rotation ticks, each row followed by its count of ticks:
The counts run from 0 to 223.
[185 137 142  77 145 109 143 134 157 145 117 156 115 155 100 109 121 110
 143 127 139 142 165 118 117  89 108 198  97 185 136 129 101 121 143 118
 127 119 149 105  78 124 119 151 110 122 126 135 127 160 144 139 206 179
 142 145 183 143 129 115 137 141 152  85 138 114 130 106 150 125 155 119
 166 140 106  96 150  88 108 115 148  98 142 130  69 130 164 134 112 131]
113
[185 124 122  86 169 125 151  98 132 160 145 133 118 137 132  84 103 113
 141 143 123 167 130 114 113  76 106 163  71 175 140 104  93 149 140 139
 119 117 155 131  74 112 133 147 110 109 124 130  99 145 136 153 189 182
 167 173 126 104 164 117 121 141 176 112 107  97 147 124 141 125 130 131
 135 142 125  89 148 114 123 116 137 116 113 154  90 144 186 140 138  96]
117
[191 160 166 119 127 150 158 127 140 125 120 138 142 124 144  95 141 111
 169 109 129 140 195  75 117  93 156 158 106 161 153 127 122 164 133 171
 112  89 139 157  83 153 105 139 154  99 146 115 141  98 110 146 191 178
 170 148 103 159 137 107 141 185 130 127 107 103  98 113 151 157 119 141
 153 148 110 128 165 122 104 116 112 110 122 125 130 132 158 125 140 107]
165
[189 122 132  61 131 147 123 136 143 159 157 128 114 155 106 147 154 144
 167 119 120 119 180 117 123  71 153 182 107 202 145 111 117 141 123 118
 144  87 137 136 117 124 129 172  89 116 137 112 103 142 105 127 196 153
 168 142 143 172 113 133 122 174 134  85 124 113 158 177 141 132  96 122
 167 129 117 123 152 130 115 126 141 120 115 131  85 121 150 131 129 118]
4
[170 109 117 110 117 135 130 118 169 171 126 176 130 138 100 127 160 132
 185 116 130 141 173  93 142  64 156 162 119 128 148 134 112 151 151 159
 124 111 145 125  84  96 157 179 140 144 144 169 110 126 113 161 182 168
 112 131 127 110 122 144 151 200 163 109 108 124 131 148 122 115 127 129
 133 176 151 100 141 121  99 147 134 127 143 145 119 136 155  76 109  99]
43
[180 133 121 123 129 162 139 154 128 152 127 137 110 135 150 106 127 141
 178 103 152 146 186  79 123  81 151 167 116 160 154  97  98 171 103 187
 105  83 143 180  99 125 128 159 132 119 125 127 113  98 132 130 163 166
 166 156 102 151 169 134 150 170 132 150  97 119 134 147 142 113 119 123
 129 158 111 126 170 130 124 144 137 118  93 129 134 117 141 155 146  73]
156
[176 134 148 127 138 136 128 114 133 160 133 180 146 149 131  60 137 109
 176 103 114 130 144  72 119  84 164 138  99 173 162 144 108 144 125 146
 163 139 149 132  95 141 134 128  87  93 148 139  97 125  74 164 182 164
 126 118 132 123 149 171 156 169 147 142 121  74 144 122 136 155 135 103
 121 159 124  87 154 126 101  90 140 118 128 146 107 148 149 123 129 102]
178
[135 135 141 135 112 154 122 144 176 160 129 175 117 153 107 154 154 117
 171 121 124 159 161 113 117  58 114 191 123 151 161 126 109 158 109 160
 144 157 167 128  64 122 146 146 130 133 166 158 104 131 115 165 174 186
 107 126 120 146 180 150 160 156 162 136 123 109 135 111 125 112 166 139
 142 155 156 107 138  95 102 126 133 104 134 169 103 125 145 121 145 100]
37
[186 126 172  95 147 152 159 145 152 117 128 135 151 131 127  91 144 119
 183 104 135 118 197  74 122  84 170 163 108 149 138 141 128 148 145 181
 132  88 136 138  87 153 110 154 141 123 142 129 132 106 110 140 194 174
 145 145 140 140 109 121 147 206 134 112 107 110 116 120 146 158 108 128
 131 151  97  99 171 124  94 115 134 102 135 106 134 136 153 114 117 102]
167
[132 118 142 111 130 148 144 142 196 157 135 161 111 165 110 159 154 133
 178 120 134 135 163 110  95  66 121 187 122 135 152 137 127 138 114 178
 143 159 159 109  73 123 144 163 143 146 150 176 118 150 114 154 167 184
 103 146 139 126 164 149 158 183 167 111 109 129 150 115 128 109 158 133
 117 162 133  92 143  97 119 123 141 104 129 146 111 126 145 116 135  89]
35
[170 101 130 125 111 152 117 122 159 166 125 174 123 137 104 113 156 121
 185 107 129 142 166  91 156  52 143 160 133 137 148 128 100 149 154 164
 131 114 151 136  86 101 165 164 133 157 133 174 104 130 131 160 172 170
 115 135 117 112 134 156 158 186 167 117 112 120 141 152 130 105 134 131
 122 165 156  97 142 125  99 143 142 131 133 159 122 131 152  77 112  83]
44
[179 126 145  86 129 151 121 118 128 154 157 125 104 159 109 125 143 143
 157 121 123 124 155 106 138  64 135 171 103 186 149  98 108 147 117 142
 153  95 138 154 113 109 145 159  75 115 125 141  84 127 122 133 186 153
 171 150 115 170 136 130 124 178 128 112 101  95 167 182 146 119  73 122
 147 131 120 107 151 140 116 127 146 131 103 138  88 131 157 146 132  91]
6
[175 103 126  69 192 134 172 141 158 133 157 133 114 151 107 108 129 120
 154 144 132 143 154 111 106  82 105 165  88 166 131 113 108 119 126 165
 124 124 156 109  70 121 131 174 126 148 127 125 125 137 126 132 165 177
 143 175 155 107 163 138 133 174 186  71 117 137 149 122 135 123 156 123
 126 143 141  93 158 110 125 125 154  93 119 128  84 129 160 132 134 108]
120
[164 125 140 128 124 149 144 105 142 168 136 151 126 135 114 104 146 132
 205 103 105 149 141 116 124  85 167 153 113 190 161 103 119 136 116 141
 164 107 146 143 106 163 150 170  84 103 142 129  78 146  95 128 178 166
 154 137 109 165 135 175 146 160 132 136 115  77 168 162 135 134 124 111
 146 130 124 133 169 135 127  91 135 114 102 179 106 133 141 150 124  91]
92
[164 155 146 119 126 136 159 107 177 160 130 168 143 144 113 130 166 142
 189  99  94 136 156 115  85 112 168 172 119 190 176 131 139 108 141 121
 149 109 111 121 116 153 136 162 118  86 144 141 103 159  70 147 180 155
 154 127 137 175 130 166 146 164 127  95 110  94 153 147 124 150 133 121
 160 142 107 119 160 129 142  94 131 102 117 145  90 146 136 129 124 111]
89
[191 120 132 111 102 137 117 128 144 165 128 140 113 136  92 116 142 109
 161 134 139 142 145 123 124  73 133 190 113 216 149 116 123 145 142 120
 114  76 160 130  96 123 129 156 100 127 130 117  86 149 133 121 199 148
 152 143 142 176 134 134 135 130 161  89 160  85 126 138 146 143 135 113
 151 130 139 132 129 120  97  87 121 143 134 164  62 142 147 114 149 109]
201
[164 121 176 104 143 172 140 148 155 113 137 139 137 150 129  82 151 108
 174  95 135 108 171  61 134  80 148 166 131 142 148 141 115 131 141 188
 146 117 138 135  92 163 134 135 109 133 129 145 108 114 117 157 190 173
 122 149 144 146 120 143 160 183 132 117 112 100 139 120 146 150 102 122
 110 147 105  79 175 117  89  95 150 115 125 115 136 137 154 122 117  78]
169
[199 148 144 111 150 147 147 115 119 149 148 139 120 161 102  92 147 135
 139 123 125 140 145 109 105 117 102 163  95 200 159  89 107 136 119 122
 118  97 132 122 107 109 128 167 135 111 117 105 135 112 115 131 184 139
 171 167 137 172 165 133 147 142 132  72 119 114 120 127 143 139 133 133
 173 141 128 117 146 135 134 136 126  90 104 130  29 142 125 137 149 133]
212
[195 151 151 125 131 159 127 152 136 160 134 157 105 146 124  95 125 132
 135 100 147 131 157  63  98 110 116 171 120 197 180 113 130 143 132 148
  80 112 152 161 104 113 115 136 125  82 141  96 114 114  84 133 156 128
 170 166 124 149 186 122 143 146 134 112 123 103  94 117 141 127 158 134
 130 170 124 119 142 124 119 103 100 121 128 114  77 145 126 115 166 108]
63
[174 130 153 106 134 135 143 117 159 121 106 165  93 153  89  98  96 119
 158 128 155 167 141 114 124  90  96 188 110 179 149 116 105 121 134 175
 111  99 152 129  61 131 116 134 119 129 118 134 128 150 159 123 157 180
 172 173 137 145 160 104 123 125 144 113 122 113 130  97 176 126 141 131
 162 132 118 112 146  91 139 108 155  83 113 155  67 131 173 134 116 127]
110
[195  97 121  79 138 149 145 113 150 153 151 126 110 152  79 114 143 140
 159 127 135 119 144 103 108  96 128 169 100 190 141 107 116 128 155 166
 115  72 134 117 112 109 142 183 122 146  91 142 100 143 126 124 171 137
 160 173 150 134 132 141 136 157 155  60 127 126 150 143 141 135 106 119
 122 140 120  96 143 133 128 107 153 128 101 114  58 163 147 112 131  91]
206
[177  98 141  76 189 140 155 157 159 124 153 135 113 167 119 119 135 115
 153 136 131 127 149 119 117  75  96 175  99 171 138 117 101 118 115 157
 136 137 154 109  86 111 138 170 110 151 133 139 122 140 132 137 169 180
 129 161 164 116 169 147 146 168 193  75 123 135 150 122 125 122 158 117
 135 143 146  91 152 114 123 124 156  86 125 133  73 124 147 131 132 106]
121
[179 131 134 124 130 159 145 150 141 133 134 139 110 143 141 116 135 142
 178  98 167 137 190  70 120  95 142 168 117 161 158 100 104 159 105 200
 103  81 141 161  96 126 112 162 149 121 129 130 130  93 132 123 155 170
 167 154 113 148 172 124 158 172 122 138  92 132 127 135 141 124 125 128
 144 160 110 120 170 130 135 147 136 109  91 117 126 118 134 153 142  88]
157
[184 129 150 138 133 166 129 140 148 123 137 126 110 154 127  92 144 108
 153 108 173 128 154  66  89 116 127 166 110 165 152 110 149 121 114 194
 105  89 144 143  75 113 122 170 119 124 110 128 146  99  96 143 157 133
 173 167 110 144 192 103 156 162 139 121 106 110 113 112 143 140 129 124
 114 172 125  91 143 141 139  85 151 121  96 126 104 150 112 126 170  78]
71
[179 141 116 122 119 158 130 149 129 163 132 142 103 126 154 114 129 137
 170  87 141 141 190  79 132  78 159 165 112 165 161  96  97 161 105 165
 101  91 149 184 102 129 129 167 127 114 129 137 103 105 123 140 175 167
 165 148 108 149 160 132 162 161 131 152 108 120 134 157 138 104 124 129
 127 162 115 117 171 129 106 141 129 133  93 134 135 113 140 159 147  63]
155
[172 168  99 103 104 142 140 146 147 165 129 186 110 150 140 150 145 170
 155 113 147 132 179  84  90  89 147 187 120 178 179 124 112 166 120 146
  96  89 123 151 107 108 123 154 143  86 122 128 136 120  98 134 183 140
 152 138 137 163 176 130 154 150 116 110 111 126 121 138 136 112 156 126
 151 167 101 121 152 116 146 155 130 103 117 116  91 115 144 138 146 124]
150
[181 121 117  89 187 128 169 108 145 143 146 131 121 134 129  85 107 123
 147 145 127 159 147 113 104  77 110 159  73 180 139 109  94 139 134 163
 114 120 153 130  73 113 138 150 126 131 125 126 118 139 130 145 175 185
 168 181 128 100 167 111 120 154 181  98 103 112 143 115 146 126 136 132
 130 141 133  98 148 120 138 119 148 105 110 147  90 140 188 134 138 102]
118
[163 148 170  81 151 162 139 140 156 128 130 147  94 176  86 140 136 141
 156  95 125 124 174 103 136  99 122 173 119 169 164 103  98 116  90 142
 150 102 155 130  97 136 133 173 119 143 127 144 132 121 112 126 174 154
 167 154 131 183 143 126 141 164 116  68 117 151 143 146 161 125 107 121
 159 154 114 131 150 120 118 137 164  91  84 115  70 119 145 142 123 139]
11
[175 136 126  78 126 139 145 125 158 146 145 140 116 152 102 161 140 151
 162 131 113 130 176 123 101  89 141 183 111 217 165 117 127 134 126 132
 124  83 137 139 108 128 120 156 113  99 139 109 110 140 103 117 170 154
 194 142 120 189 138 125 119 152 127  75 123 117 136 161 147 132 119 124
 174 121 127 142 132 130 147 129 132 107 116 141  79 130 162 116 143 138]
2
[179 175 153 102 143 140 154 101 118 147 120 159 114 159 126  76 112 144
 143 113 118 149 159 105 134  94 129 153  70 151 166 100  96 145 116 125
 136 105 135 131  84 119 118 154 114  96 124 150 146 116 115 156 197 158
 179 147 105 155 144  94 128 168 122 109  95 102 124 131 178 137 102 134
 155 164 100 100 165 138 129 137 132  94 102 133  76 118 164 147 126 119]
16
[133 147 167 119 144 151 159 150 124 122 124 151  96 169 142  77 123 129
 163 113 137 131 153 103 145  66 111 186  97 132 164 115  85 142 107 160
 147 126 159 118  68 140 125 145  92 122 115 159 137 129 146 141 168 174
 127 148 137 147 161 121 157 153 131 132 109 103 156 124 168 127 136 117
 130 143 104  74 185 121 127 118 140  73 113 151  87  95 149 168 122  97]
22
[140 110 140 132 143 167 126 129 126 133 153 143 111 173 115  99 160 135
 163 146 146 129 135 104 142  51 105 171 105 140 147 118 111 152 133 167
 129 118 146 129  63  82 164 175  89 128 124 138 140 113 117 153 166 146
 132 157 105 119 174 126 141 189 165 107  92  99 141 169 139 113 125 144
 134 152 171  83 157 152 135 124 120  93 135 171  92 108 131 103 144 101]
132
[174 145 150 127 155 145 141 122 140 142 149 148 126 175 124 110 147 120
 128 147 119 157 148 107 107  81  79 171  89 171 153 114 119 140 128 124
 125 155 144 127  73  77 135 151 118 105 150 131 126 130 116 162 177 173
 153 154 114 132 199 128 136 157 176  91  99  99 126 131 122 128 148 155
 168 154 158  95 130 124 141 131 120  90 127 159  66 133 141 121 162 112]
125
[160 161 107 124  99 158 130 156 141 162 127 189 108 154 136 142 131 175
 160 112 151 134 176  84 103  88 131 189 130 181 183 115 100 185 117 161
 100  95 133 156  97 104 125 141 133  86 108 124 134 119 105 133 169 139
 151 140 129 165 188 137 155 130 113 116 120 118 123 135 150 103 153 124
 148 160 107 118 154 115 152 149 126  93 113 131  87  99 139 135 150 118]
149
[194 111 122 114 104 104 157 107 160 174  87 174 133 126 103  98 144 125
 195 104 144 152 158 121 114 104 157 164  87 178 163 128 150 101 139 146
 112 100 150 112  86 127 107 174 129 102 158 132 112 161  91 130 140 151
 161 124 119 121 142 131 140 190 166 121 141 103 120 132 132 139 152 112
 148 172 142 125 136 138 130  97 119 131 130 162  90 149 135  93 118 112]
190
[197 128 149 107 117 117 139  89 146 158  97 168 111 142  82 102 106 139
 180 114 148 164 148 127 129 104 149 156  89 177 150 105 117 136 126 150
 134  80 146 125  85 138 107 168 114 115 133 119 126 158 120 121 173 170
 171 141 125 141 123 116 118 188 132 138 110  98 130 127 151 125 124 121
 193 154 101 147 150 102 135 127 135  97 122 142  74 133 140 125  98 140]
103
[145 156 181 119 136 157 138 148 162 141 137 138 101 170 112  98 156 128
 143 109 131 111 149 124 116 105 101 190 111 146 158 113 136 103 130 101
 138 128 126 111  77 137 147 189  89 116 131 134 159 140  99 145 185 142
 129 156 157 166 140 117 163 171 132  86 112 100 139 143 145 106 154 150
 161 148 102  87 176 124 139  98 119  63 142 138  82 104 112 144 121  97]
223
[179 165 169 131 117 157 140 130 141 123 115 141 138 125 147  95 134 109
 154  97 121 152 189  73 121  94 143 166 112 169 165 125 122 162 130 158
 119 100 140 163  76 144 109 134 149  98 151 123 131  99 123 149 196 176
 170 144 102 171 149 110 146 171 125 133 108  92 101 108 150 148 112 155
 161 152 115 122 153 123  99 122 113 113 112 127 128 134 151 135 143  94]
164
[163 144 137 119 114 137 148 111 166 167 132 160 140 142 112 131 156 136
 199  93  83 126 159 121  99  99 176 169 116 192 168 124 135 112 128 113
 162 114 125 130 118 164 142 172 107  96 151 138  91 158  79 151 183 148
 154 122 133 171 119 174 148 168 134  98 123  82 159 161 132 144 134 120
 150 137 112 118 162 130 130  91 130 110 115 153  93 147 141 135 121 100]
90
[168 105 149 122 154 139 148 142 162 138 114 180 114 154  98  87 136 127
 209  90 141 125 154 100 112 107 152 150 106 169 166 136 123  88 110 188
 138 131 152 103  89 146 126 164 118 131 143 139 116 138  80 138 125 155
 123 132 137 128 162 170 164 172 156 118 132 124 148 119 128 146 167  94
 122 174 139 112 159 125 127  95 156  98 118 148  96 144 120 114 119 116]
183
[169 127 149  97 137 167 135 108 133 141 158 127  89 169  98 124 121 149
 163 125 133 133 146 100 119  87 128 159  98 175 161  89 108 141 112 173
 133  89 142 153  97 113 138 158 104 129 112 141 109 122 118 130 156 153
 184 167  93 166 157 116 116 162 121 103  85 117 155 159 164 128  72 124
 145 143 120 112 142 142 140 127 150 108  74 139  84 129 162 147 132 103]
8
[205 139 151 100 154 136 149 116 130 167 143 130 125 156 114  90 149 135
 146 106 110 130 154 115 120 112 116 151  87 184 149  95 116 121 134  92
 126  98 118 111 110 120 137 200 120 116 122 125 133 127  97 140 203 137
 158 156 151 153 132 129 142 168 149  63 114 118 129 154 138 128 123 137
 166 153 115 115 159 134 127 139 124  98 115 113  48 134 127 139 131 111]
214
[163 163 173 114 149 157 151 135 164 116 131 178 143 147 109  94 142 118
 175 103 108 130 164  67  93 107 149 162 118 164 171 157 118 125 129 172
 148 134 138 126  86 166 115 122 146 107 149 121 133 116  72 153 173 166
 143 138 136 160 151 150 151 156 129 102 124 112 113  85 146 168 147 113
 130 146 119 109 148 104 114 101 137  76 127 120  92 141 153 104 131 138]
174
[137 123 124 110 143 140 162 122 139 150 145 152 138 138 145 108 133 148
 186 144 140 150 146 110 102  53 129 170  79 147 152 133 110 192 113 179
 146 129 156 126  69 131 131 156 112 108 136 138 125 127 121 146 183 195
 126 143 121 111 175 136 137 185 158 154  90  90 148 118 132 130 144 125
 123 146 111  95 174 113 124 125 114 103 131 160 114 112 165 149 142  87]
31
[172 114 136 126 154 150 160 102 147 146 128 178 137 143 105  75 120 133
 202 103 134 142 139  80 102 108 159 131  90 158 173 132 128 116 125 198
 137 130 146 125  88 145 129 146 125 108 135 137 110 130  66 147 131 159
 151 143 117 110 176 163 146 173 156 128 108 106 135 114 143 149 150 103
 105 169 133 101 148 135 138  92 146 105 108 155 102 151 150 111 124 106]
181
[170 128 145 133 146 144 143 105 124 159 131 180 145 136 124  49 126 121
 175 111 113 145 132  73 112  83 155 130  91 172 168 138 114 132 132 175
 152 134 148 133  90 137 137 131  95  87 135 138  92 125  76 163 163 168
 141 126 110 116 170 160 146 162 144 154 111  73 143 120 138 152 137 104
 111 164 128  99 158 131 113  89 133 122 122 158 102 151 153 121 130  99]
179
